(in the rows, 128 means zero)
Each run below is a few steps of one of 8 hidden systems, one row a step.
trace 1, K:
[[114 137  75 130 114 125  76 159 141 137 135 107  86  84 115 141  69  76
  120 129]
 [118  67 130 108 148  51 104 112 154 129 136 153 142 130 109 142  78  84
  155 133]
 [102  92 150 135 102  88 114  90  88 109 108 183 136 159 112 146 139 178
  158 150]
 [156 163 166 128  83 140 172 115 120 133  78 116 134 184 132 110 138 180
  106 126]
 [106 195 109  98 102 189 139 143 107 167 151  81 147 151 135 129 144 118
   93 127]
 [119 155 111  97 161 105 101 122 147 186 148  93  89  83 151 127 129  76
  106 115]
 [134  70 109 134 159  95 108 113 134 159 185 164 147  87 164 145 109 124
  153 117]
 [159  93 115 176 101 115 105 123 150 110  97 207 119 117 136 125 123 189
  133 159]
 [160 130 148 142 104 153 146 150 151 111  99 149 181 189 101 102 146 137
   96 160]
 [102 164 133 115 140 164 114 129  93 123 121  88 124 160 100 114 202  85
  105 158]
 [144 123 141 106 187 132 151  95 115 138 152  56 103 108 156 128 161  80
  146  94]]
trace 2, Y:
[[130 109 128 132 133  70 118  99 132 165 130  88  91 129  83  78  98 124
  180 158]
 [114  98  89  97 111  90 130 149 104 100 154 135 106 140  85 176  73 141
  171 134]
 [136 158 152 118 113  96 161 185 129 100 123 170 146 136 109 204 125 156
   83 109]
 [132 155 182 148  96 169 138 126 119 167 151 125 194 140 122 133 154 124
   67  91]
 [125 131 143 133  77 135  84  51 142 197 109 111 129 140 141  98 140 124
   99 139]
 [146 102  65 120 116  97 110 100 136 157 133  87 115 134 175 139  94  94
  156 167]
 [ 99 136  79 144 154  88 114 174  93  99 137 149 117 100 154 191 136 119
  151 165]
 [118 156 152 139 184 113 161 185  99 137 155 173 165 116 141 127 175 161
  123 131]
 [111 127 144  84 131 191 119 112  99 162 160 170 141 150 116  74 165 157
  112 107]
 [179 106  99  71 113 160 120  95 155 135 107 126  76 165 132  93 141 117
  107 130]
 [176  86  79 155 126 155 118 129 135  74 122  89 100 123 132 159 133  80
  138 141]]
trace 3, K (11 x 20):
[[164 146 114 132 115 112 147 200 127 113  83 193 121 159 145 117 111 164
   96 151]
 [135 163 136 158 111 109 135 177 113 147 132  93 166 162  89 144 157  94
   94 176]
 [123 114 141 141 121 126  96  66 118 155 143  52 109 129  89 122 169  76
  133 143]
 [137  75 114  78 143 162 131  53 138 120 154 115 116 127 163 126 125 128
  162  88]
 [121 144 101 100 141 145 141 137 146  89 111 200 122 106 188 169 120 185
  123 107]
 [125 182 163 174 138 100 141 193 156 131  99 163 171 106 136 138 117 143
   87 131]
 [108 136 149 197 121 129  90 147  98 165 138  99 150 116  85  71 132  91
  129 159]
 [156  78 101 110 142 139 115 100 112 136 139  80  80 153 101  61 123  94
  174 150]
 [148  94  80  56 143 138 162 119 123  87 158 136 102 159 129 175 140 152
  159 129]
 [130 163 158 121 120 103 150 137 154  95 113 159 121 103 123 218 149 169
   87  97]
 [110 149 197 186 100 142 114 128 126 143 120 131 179 103 126 132 114 114
   82  79]]
trace 4, P, 11 rows:
[[106 129 120 133 149 132 114 114 143 146 132 108 186 168 103  75 153  97
  152 198]
 [107 119  85  91 135 122 116  98 112 117 134 160  90 143 100 123 168 184
  174 184]
 [160 137 108  79 145 150 194 139 144 106 167 132 122 128 133 177 132 189
  140 100]
 [119 139 152 137 105 182 114 137 114 105 140 141 103  80 121 165 113 136
   94  45]
 [154 131 200 160 136 103 126 134 164 142  87 103 125 112 114  92 105  75
   86  90]
 [103  75 134 154 116 107  82  98 112 142 123 111 159 154 102  82  92  65
  160 156]
 [109 131  94 122 150  59 135 142 103 109  98 128 114 154 131 135 128 141
  182 200]
 [ 88 169  94  97 139 146 163 147 116 127 179 137 177 135 134 180 148 177
  149 148]
 [115 185 144 107 112 143 122 132 125 155 135 163  84  91 121 152 159 182
   81  95]
 [188 116 158 111 111 143 138 117 159 183 153 100 122 124 123 109 105 104
   79  72]
 [155  66 118 166 100 121  76 123  98 123 119 112  90 120 122 119  90  63
  125 116]]
trace 5, Z (11 x 20):
[[ 69 177 161  80 147 102 126 150  79 151 123 106 111 133 129 132 115  86
  108  86]
 [148 153 139  75 152  73 163 162 100 185 146 120  97 131 156 142 113 127
  108  98]
 [152 151  95 133  96  96 140 169 116 176 168 145 111 102 142 174  98 182
  116 127]
 [149 159 137 157  55 111 120 134 169 166 118 163 148 127 106 157 112 183
   78 143]
 [109 126 136 124  55 156  86  94 127 167 127 162 177 170 124 131 140 132
   77 143]
 [121 121 131 102 105 136 105  78 107 122  92 142 128 175 168 150 188 114
   90 139]
 [138 125 104 115 158 134 155  85 124 118 138 102 152 145 198 173 187 126
  145 147]
 [114 154 111 148 164 135 137  79 159 109 135 112 121  75 151 158 172 179
  170 146]
 [127 130 139 137 166 148 128  86 185 143 135 144 135  95 114  70 148 179
  164 143]
 [134  93 109 134 144 178  95 124 115 124 134 173  97 123 100  45 145 152
  156 148]
 [181  84 108 150 141 152 130 159 109  86 113 128 100 160  94  77 149 109
  139 162]]
trace 6, D, 11 rows:
[[137 146 111 102 112  90 141 105 180 140 151  91 127 129  81 194 142 141
  127 162]
 [123 112 124 104 106 156 118  87 166 123 169 162 152  99 136 205 135 159
  111  90]
 [167 113 155 125  96 141 130 117 143 131  98 176 104 114 179 133  97 162
   86  60]
 [157 143 113 149 106 163 134 162  98 161 105 124 143 149 208  87  98 107
   95 118]
 [118 175  94 156 124  98  98 146 117 170  86 106 106 129 156  93 138 111
  119 196]
 [118 138 110 114 179 104 122 102 175 147 138 116 156 131 123 125 189 107
  141 196]
 [110 100 124 104 153 150 121  69 148  86 136 176 128 122 113 141 185 184
  161 143]
 [173  94 134 112 137 185 159 119 154  61 107 148 103 137 127 108 113 158
  142  86]
 [141 118 103 159 110 204 109 163  88  91 117 112  99 117 137  95  96 101
  125  92]
 [133 128 137 175 140  96  89 148 113 151 111  77  87  99 110  88 109  54
  125 135]
 [ 82 101 143 145 170  74 101 104 108 159 162 102 172 121 116 119 141  74
  170 157]]
trace 7, S (11 x 20):
[[174  89 165 145 129 100 152 100 174 155 164 116 176 145  80 122 144 131
  132 142]
 [107  75 123 108  80 185  83  73  89 117 129 174 119 153 127 108 122 145
  132 102]
 [185 145 102 103 126 130 165 137 166 110  65 110  96 164 181 113 113 130
  114 140]
 [106 147 101 154 145 179 121 169  93 107 160 111 163 108 166 171 150  83
  114 117]
 [128 150 169 182 166  91 114 105 156 137 107 112  99  75  98 109 181 134
  135 155]
 [104  85 124 125 138 135 125  88 141 149 177 116 182 127 119  97  78 124
  191 125]
 [ 96 133 107  63 123 134 114 128 118  81  86 172  63 149 100 117 111 157
  143 129]
 [184 140 128 103 147 136 195 196 138 112 143 105 155 163 130 146 110 110
  103 105]
 [122 134 161 172 107 161  98 138  67 134 149 128  98  91 109 140 164 117
   91  83]
 [166 122 150 169 113  80 129  81 177 179 110  76 112 104 131 100  92 116
  135 130]
 [ 57 115  95 104 102 129  82 102 115 119 130 146 150 126 152 160  72 103
  150 119]]
trace 8, N:
[[143 140 147 130 150  98 128 158 164 141 126 131 172 120 154 176 143  64
   62 117]
 [ 86 163 149 155 125 128  95 112 102 182 117 163 165 126 168 107 179 142
   95 152]
 [166 132 107 112 171 146 173 140 127 149 130 136 140 159 180  66 147 163
  154 154]
 [115 125  43  82 135 184 124 141 106 113 182 122 111 137 115 140 145 140
  162 162]
 [174  89 128 139 157 113 126 140 134  94 156 136  82 101  73 164 186 123
  126 135]
 [141  77 149 210 106 140 109 100 104 117 156 124 168  93 147 165 131 120
  138 105]
 [136 111 143 163  93 166 103  93 140  91  58 167 106 120 160  90 104 167
  129 105]
 [120 129 104 109 151 173 132 145 157  85 100 103 139 134 154  96  76  72
  140 109]
 [ 58 161 136 112 161 110  84 126 111 116 108 103  94 109  83 113 152  76
  134 148]
 [123 134 176 160 186  50 159 125 115 152 137  86 130 101 121 118 140 120
  170 133]
 [ 90 142 120 134  99 118 133 102 103 157 156 135 126 104 129 135  82 204
  177 116]]
trace 9, Z:
[[112 143 144 194 125 135 115  92 152 148 156  80 161  94  76 122 154 132
  150 162]
 [ 92  96 163 105 127 115  91  55 136 132 106 138 111 141  75  78 126 125
  159 131]
 [142  70  96  63 161 149 129 134 116  90 120 176 108 169 149  96 112 112
  147 118]
 [164 125  92 157 160 163 149 199 111  66 134 130 116 104 148 159 137 119
  124 122]
 [137 151 166 206 131 133 148 145 138 127 143  59 156  90  95 135 122 107
  133 121]
 [ 77 130 162 125 108 107  98  82 120 163 125  92 115 118  83  89  80 106
  154 110]
 [123 105 114  52 140  92 112 141 128 137  97 168  89 161 138  96  75 104
  125 118]
 [152 127  86 115 152 120 141 219 103 110 147 175 132 128 162 166 119 120
  105 127]
 [139 173 167 197 106 118 152 172 109 129 140 106 157 104 111 181 144 142
   97 119]
 [101 152 175 133  71 126 130  72 122 180 139  79 153 144  96 123 110 134
  123 109]
 [111 126 105  51  99 117  96  80 136 162 102 145  86 155 145 118 102 121
  111 118]]
trace 10, Y:
[[106  56 136 148 117 123  65  58 117 149 131 145 145 127 138  94 110  94
  154 131]
 [131 112 102 111 130  77 137 126 112 104  72 143 106 159 187 130  89 137
  165 152]
 [ 95 178  93 117 152 162 167 188  87  81 137 104 142 135 148 165 131 133
  147 133]
 [103 192 169 122 168 133 137 141 138 143 137 128 117  94  87 123 196 147
  100 125]
 [162  84 151 110 140 148 121  89 135 181 187 118 118 117 100  78 132 120
  130  93]
 [156  72  97 120  75 126  82 109 124 112 102 163  65 131 121 127  79 131
  126 118]
 [171 127  98 170 111 121 153 187 145  80  89 119 147 145 148 156  88 117
  122 151]
 [ 69 165 156 176 131 147 117 137 124  95 118 125 191 123 101 142 157 117
  124 147]
 [ 97 141 188 101 163  94 142  67 151 172 129 119 160 136 124  92 152 137
  147 126]
 [111 103 107  59 119 135 125  84  91 148 157 104  89 137 149 130  92 118
  152  82]
 [167 156  95 123 111 105 138 175 118 118 100 125  47 106 147 174 113 138
   98 115]]
trace 11, N:
[[ 81 195 136  81 143 105 127 155 120 174 129  92 130 149  91 107 137  94
  106 150]
 [131 148 148 105 152  55 151 126 112 200 166  99 130 147 102 126 161 136
  133 162]
 [143 118 107 110  98  88 147 121 106 177 176 149 135 143 134 170 122 190
  141 140]
 [180 116 104 100  85 146 146 154 147 123 146 189 125 143 129 173 113 183
   87 112]
 [167 115 123 129  87 184 116 155 136 123 141 153 159 152 128 158 147  98
   54 110]
 [145 116 140 155 111 149  93 107 119 140  95 133 147 162 155 106 189  87
   79 157]
 [133 120  95 138 159 127 127 100 128 124  95 118 153 154 206 107 164 109
  153 179]
 [ 97 144  67 105 182 145 127 118 145  91 124 149 118 107 168 139 157 155
  173 169]
 [123 127 119 126 205 153 142 150 137  92 174 143 116  68 118 143 168 145
  157 113]
 [129  98 153 178 144 174 113 122  79 127 185 124 116  77 102 111 153 135
  151  86]
 [168  79 139 182 102 154 116 114  93 111 118 113  85 117 112  73  93 135
  156 103]]
trace 12, G (11 x 20):
[[125 116 144 190 137 144 149 146  66  95 107 119 161 139 178 104 115 127
  163 122]
 [ 84 163 132 128 126 158 148 119 104  81  99  81 121 151  92 103 114 146
  178 139]
 [ 89 155 132  56 134 112 139 127 135 126 153  85 115 138  68 160 104 100
  130 106]
 [141 110 161 100 134  53 127 136 106 165 152 138  97 112 125 179 111 107
  103  80]
 [179 116 154 195  85 105 147 132 105 157 125 136 128 109 169 139  95 172
  121  98]
 [116 159 114 185  47 164 110 125 121 136  95 122 138 138 117 102  94 178
  129 156]
 [ 88 178 125 111  98 117 104 122 161 156 109 105 150 158  71 116 131 108
  104 181]
 [112 119 136  72 149  60 112  99 134 178 150 132 148 159 132 156 169  92
  110 156]
 [173  99 132 119 151  87 148  87 133 147 123 155 109 127 184 145 167 171
  138 130]
 [168 141  86 142 103 198 143 117 156 119 126 154 112 106 167 124 128 211
  131 128]
 [119 167  95 128 116 195  93 162 165 128 130 152 115 105  96 101 139 133
   89 145]]
trace 13, G, 11 rows:
[[ 93 169 165  98 103  60 143 124 146 126  73 130 147 164 119 165 101 122
  101 131]
 [111 174 158  97 110  93 152 105  99 179 125 107 140 150 175 170 150 142
   96 109]
 [142 163 130 136 102 113 126  91 114 191 126 103  74 108 145 116 150 183
  128 133]
 [163 141  77 136  85 145 113 120 168 189 163 121 112 110 107 111 108 176
  128 165]
 [140 118  91 128 102 111  80 154 161 157 135 196 132 132  93 125 131 135
   95 185]
 [154 110 148 140 144 113 125 133 156 138 120 182 189 159 137 123 183 123
   90 165]
 [133 104 130 120 145 175 124  76 117 106 108 150 152 168 169 110 203 130
  126 145]
 [142 135 103 106 164 182 133  85 170  88 109  97  95 115 145 114 168 123
  146 134]
 [118 124  72  98 175 168 110 140 153 111 172 122 104  73 143 153 127  97
  139 111]
 [128 104 126 149 193 115 108 181 123 116 154 172 112  63 133 116 116 103
  139 103]
 [142  90 146 166 155 158 144 173  90 105 143 152 166 132 141  81  93 120
  152 100]]
trace 14, S:
[[ 80 112 144 139 167  65 110 125 123 125 141 195 140  84 131 153 123 161
  163 130]
 [133 129 126 133 114 113 152 159 136 129 124 188 148 147 100  99  88 207
  153 150]
 [137 150  96 103  74 181 128 177  93 150 142 143 128 180  88  96 116 149
   98 145]
 [175 129 119 108 105 126 121 142 110 164 133  89  92 166 110 127 169  80
   70 143]
 [157  71 131 148 123 107 104  81 111 139 156  97 132 123 154 180 158  73
  119 118]
 [127  97 132 170 118 111 108  60 164  91  89 149 129  96 166 168 129 157
  151 131]
 [101 153 117 141 132 164 138 121 182  99  98 159 189 125 168 116 104 165
  144 141]
 [ 88 181 122 105 172 169 129 169 114 129 118 154 141 139 132  68 162 135
  123 151]
 [147 126 119 110 190 122 149 166  89 160 175  91 107 138 104  75 162 103
  153 150]
 [149  75 103 123 130 125 116 120  92 119 187  98  72 108  72 145 126 117
  168 120]
 [171  90 126 127  88 125 125 103 185  87 117 129  96 114  81 171  84 137
  124 102]]
trace 15, P, 11 rows:
[[120 111  62 121 104 177 105 119  66 152 172 137 145 155 166 123 149 140
  147 159]
 [177 173  97 131 139 145 159 148 135 119 105 118  80 120 169 142 182 166
  106 149]
 [152 117 118 137 114 219 122 103 168 126 165 127 169 115 141 140 153 127
   99 104]
 [162  96 146 148 130 143  93 105 152  97  74 172  74 105 137  91 143 128
  107 111]
 [162  74 138 129 161 158 158 119 147  91 123 113 174 165 147  83 103  95
  158 117]
 [ 73 123 116 150 143 155 106 128  80  57  93 135 103 124 118 107 132 128
  181 143]
 [108 180 146 109 186 124 178 134 171 103 113  98 150 128 108 116 145 151
  158 146]
 [ 64 130 127  95 123 164  92  95 133 131 165 151 118  99  68 119 119 156
  151 110]
 [163 127 148  93 153  76 156 154 153 132 125 132  64 109  87 119  93 148
  133  98]
 [120  95 136 139 103 135 126 155  96 121 181 105 152 124  80 156  70  93
  136  86]
 [115 155 168 173 114  52 113 160 102 118  79 123  99 117  91 156 123 112
  109 142]]
trace 16, D:
[[157  99 184 158  95  69 143  77 121 129  99 128 107 146 101 135 131 167
  139 121]
 [117 134 112 111 100 174 162 114 135 117 142  87 193 163 156 141  72 126
  149 114]
 [ 81 194 111 108 103 119  95 144 130 119  85 135  67  93 129 156 100 137
  102 116]
 [161 137 151 104 187 114 146 154 143 171 162 118 143 112 154 135 167  77
   80  99]
 [126 109 119 157 121 118 109 115  63 168 159 168 120 121 151 117 166 185
  150 149]
 [181 117 107 124 121 103 165 135 187 130 101 127 139 162 124  97  82 161
  148 166]
 [ 83 141  79 124  92 191  90 144 140  86 123 157 163 142 117 147 126 120
  112 156]
 [150 136 174 121 128 111 109 106 158 114  79 122  74 116  97 136 172 101
   74 111]
 [145  86 134 135 147 172 141  83  84 144 178  85 159 137 170 122 167  98
  147  99]
 [121 127 104 151 119  95 122 103 117 126  96 115  70 100 152 110  76 168
  189 139]
 [114 144 106 121 177 132 136 174 181 116 129 132 176 113 146 116  80  88
  136 132]]

Name the system that made each run.
trace 17 (2 x 20):
[[124 108  77 102 149 158 128 158  89  75 114 150 141 181 159 127 150 105
  146 168]
 [126 151 146 117 191 140 168 143 126  62 120 109 116 126 105 148 196 133
  144 131]]
 -> G
trace 18:
[[154 133 151  90 105 114 140 102 148 187 110 168 151 176 162  96 133 161
   89 126]
 [139 118  74 109 118 145 116 152  69 157 145 155 128 153 211 129 137 124
  115 135]]
 -> S
trace 19 (2 x 20):
[[180 107 172 179  91 118 160  99 140 131 119 133 177 142 163 162 136 161
  109 107]
 [ 86 153 102 151  69 186 105  73 129 128 112 106 151 127 163 132 105 160
  143 133]]
 -> Z
trace 20, 2 rows:
[[110 114 109 107 142  87 129  91  95 138 172 140 106 112 131 189 173 167
  164 145]
 [178 113 125 131 137 123 180 133 186 104 136 156 144 111 141 157  95 191
  146 109]]
 -> D
trace 21 (2 x 20):
[[104  81 114  89 111 123 119 112  93 108 139 141 102 151  90 110  63 140
  180 106]
 [155 153 120  86  94 128 166 168 136  82  92 126  89 161 106 165  89 148
  105 106]]
 -> S
trace 22 (2 x 20):
[[144 122  95 186 121 116 131 137 176  86 122 137 150 105 112 174 132 161
  153 183]
 [109 134 135 113 105 146 124 135 161  96 112 218 176 144 126 156 130 181
   99 131]]
 -> P
trace 23 (2 x 20):
[[128 134 173 151 186 131 149 145 130 138 169 114 190  98 152 146 158  88
  111  87]
 [ 99 141 160 148 115 113 120 106  71 164 136 155 104 114 117  91 135 198
  152 119]]
 -> D
trace 24:
[[ 67 172 188 127 150 142 137 111 121 152 141 111 161 100 120 104 120 128
  133  80]
 [106 140 118 133 139 142 107 149  79 162 140 139  83  89 149  70  89 138
  147 100]]
 -> K
trace 25, 2 rows:
[[132 148 170 152 114  84 142 127 136 178 162 164 141  95 105 151 145 197
  112 116]
 [141 121 138 128  53 156 121  93 119 166 129 171 134 156 112 103 113 202
  111 124]]
 -> Z
trace 26 (2 x 20):
[[130 143 113 140 155 147 142 204 116 111 177 123 151  91 134 177 118  94
  109  95]
 [ 98 106 180 179 152 118 102 147  53 122 139 150 124  99 110 102 138 111
  139  97]]
 -> G
trace 27 (2 x 20):
[[164 121 169 148 139 136 145 143  84 142 119 115 100 109 181 109 121 106
  103  57]
 [151 132 103 194  96 163 127 144  82 130 125  64  98 113 130  93  90 126
  156 128]]
 -> G
trace 28, 2 rows:
[[132 139  98  63 159 130 155 187 112 146 184 143 120 157  76 113 132 142
  136 152]
 [143 127 135 122 110 140 140 155  73 121 185 120  84 121  58 167 163 156
  122 108]]
 -> P
trace 29, 2 rows:
[[123 141 152 105 119 154 143 118 130  71 111  78 116 142  96 177 138  87
  107  89]
 [128 143 206 138 153 129 149  93 142 122 119  96 139 101 144 147 151 108
  105  55]]
 -> S
trace 30:
[[156 148 116 174  50 127 102 124 162 129  83  96 112 136  91 147 114 123
   92 164]
 [135 111 141 132 119  98 111  79 212 143  99 128 182 140 139 134 111  94
  112 153]]
 -> N
trace 31 (2 x 20):
[[188 154 117 182  89 182 132 155 143 165 146  76 118 104 117 108 119 123
   89 117]
 [119 114 112 181  91 119  57 111 165 152 123 132 127 100  76 102 115 110
  124 178]]
 -> Y
